Where one turn sends some rows of the set: a few examples, then the rows asked
vagu: [ 27  -3 -29  -6  -1   3  14 -12  -2 -11 -28 -17  -1  -8   3  13 -21  17
 -10  13  -9   5 -10  -4  16  -1  25]
Fuge: [  9  10 -14  -6 -14   3  -7   3 -19  -3  -6 -12   6  -8  -2  -4 -10  29
  -4  15 -11  15 -13  21  -6  11  10]
Ludu: [  5 -12   2   1   2  -3   1  -2   4  -5  -5 -22  16 -15  24   6 -11  -7
 -10   4   3  12   4  14   5  -8  19]
Gokom: [  1 -13 -20 -11   5 -17  11   2  -9  12 -19 -19  16 -14  10   8 -22   2
   6  23 -11   3  18   3  -6   2  -9]
rap: [ 29 -17 -10  -2  -2  -5   2 -12   5  -6 -18   9   4   6  16   5  -5   5
 -16   6 -22  -7   2  19  15   8   4]
gepap: [ 19 -11 -24 -19  -3  -2  11  -2 -16   2   2 -25  28  -7   2   8 -18   4
   8  26   2   5   4  10  -1   1 -11]
karu: [ -7 -20  -6   4   4  -1  17   0 -13  -3 -17 -35  30 -11 -12   8  -7  16
  -2  14 -15  -3  -6   5  -5  -5  12]
tebog: [ 12 -18  -8  15   8  -7  -7 -11  -6  13  -7 -11  16 -19  12   7 -30   6
 -11  -5 -18  -9  -1  22  15  -3  10]
nilo: [ 24  -8  -4   1   1  -2 -10   1   8 -22 -21   6  19  -5   9   7 -20  16
  -7   3 -23  17  -6  10  -3  10   6]
ruz: [  1 -12 -14 -14  -4   3  12   9 -19  12 -18   3  13   1  -1   1 -18  15
  -1   5   2   6   3  33  10   4  13]
keni: [ 34  -9 -23   1 -10   5 -11 -20  -6  -8  -8  -8  17   8  -8   7 -16  16
 -11   6  -3   0 -12  21  -5   6  19]
vib: [ 25 -11 -17 -11   7   0  -1 -12   0 -13  -3  -2   6  -2  15 -11  -2  14
 -11   8   8  10  -9  13   8  16  13]
dozuf: [ 25 -17 -23  -7   1   7  17   0  -1 -12 -17   3   4 -22  12   7 -17  10
   4  12 -12 -10 -25   0  16   6   8]
tas: [ 17  13  -6   1 -17  -8   6  -1  -6 -22 -13  -9  14 -11   1   4 -35  13
  -1  17  -4  -7  -8   7  14  16   6]
katu: [  8 -25  -6  -1  -7  16  -1   2 -16 -14  -6 -17  12   8  12   7 -10   6
   4  17 -12   0   1  30  -2 -10  16]
tamod: [ 10 -19 -14  -4  -9 -11  -1  -5 -13  -8  -7 -12   6  -5   1   7  25  10
  -3   9  -6  -5  -5  14  12  -1  11]
pivi: [ -9  -7 -10  -1 -10   6  14   3 -15   7 -14 -27  23 -15   6  11 -23  19
  -1  12 -27  -6   4  16   7   8 -11]
getig: [ 10 -12 -12  11   0 -14  -4  -1   1   3 -10   1  13 -30  15  -1  -6  13
   7  -3 -17   6 -20  10   5  13  -3]
tipu: [ 15  -9 -30   2   9   3  16   2  -6   2 -15  -9  27 -19 -20   3 -21   1
  18  15 -19  -1  -7  20  -9  -1   7]
degal: [ 19 -13 -15   4 -17 -26  -1  -5 -17  16 -20   2  19   1  -7  12 -14  12
  -7   6 -15   2  -8   9 -11   3   1]
safen: [ 27 -12  -7  -7 -13 -13  13  -2   0 -11 -22   3  14  -4   6  16 -28  -4
  -1  23  -9 -12 -16  -2  -1   5   4]
zemor: [ 14 -10 -23   6  -9 -14   8 -11 -14 -27 -16 -16  14  -3  -8  13 -13  13
  -4   7  -4 -10  -5  -1  24  12  17]
zike: [ -3  -3 -14  -8  -4   8  12 -21  -6  -1  -4 -30  17 -11   6   7 -11   0
  -9  25 -19 -12   7  17   7  17   1]
dufuf: [ 25  -3  -9   1  -6  -8 -10 -12   9   8 -21 -21  -4 -10  18  11  -5  12
  -8  16 -23  11  -5  12  -2  -8  14]
Des: [  2 -26 -17  -2  15 -13  -6  -1 -15   7 -12  -5  17  -3  -1   7 -37  16
  -5   4 -10  15 -10  12  -6  11  16]
domus: [ 14 -12 -14   0  10 -10  29   3   6  11 -15 -25  21 -10  -3  13 -22  13
  -1   6 -29  13 -13  16  18   2   2]
pofem: [  8 -21 -29   4  15  -6  11   2  -4   8   0 -25   5 -20   1   1 -16  -2
  13  21 -20 -12  -5  19  -1   3   3]
mab: [  5 -17   1   2  20  -7  10 -16  -4  -6 -21 -26  25 -13   2  -1 -10  20
  -3  20 -23  -1   7  -2  13  -2   3]
Tipid: [ 25  -8 -12  -1 -12  -6   0   1  -1  -8 -13   5  32  -6  -5  12 -11  12
 -10 -14   1   7 -12  19  14   9   5]
vemor: [ 15  -6 -13  -3   8  -5  22   3  -2  18  -7 -40  13 -16  -5   2 -16  14
  -1  16  -7   2  -7  18   9 -14  11]

dufuf -> tamod
mab -> zike
Ludu -> katu
Now these:
karu -> pivi
zemor -> tas
nilo -> rap

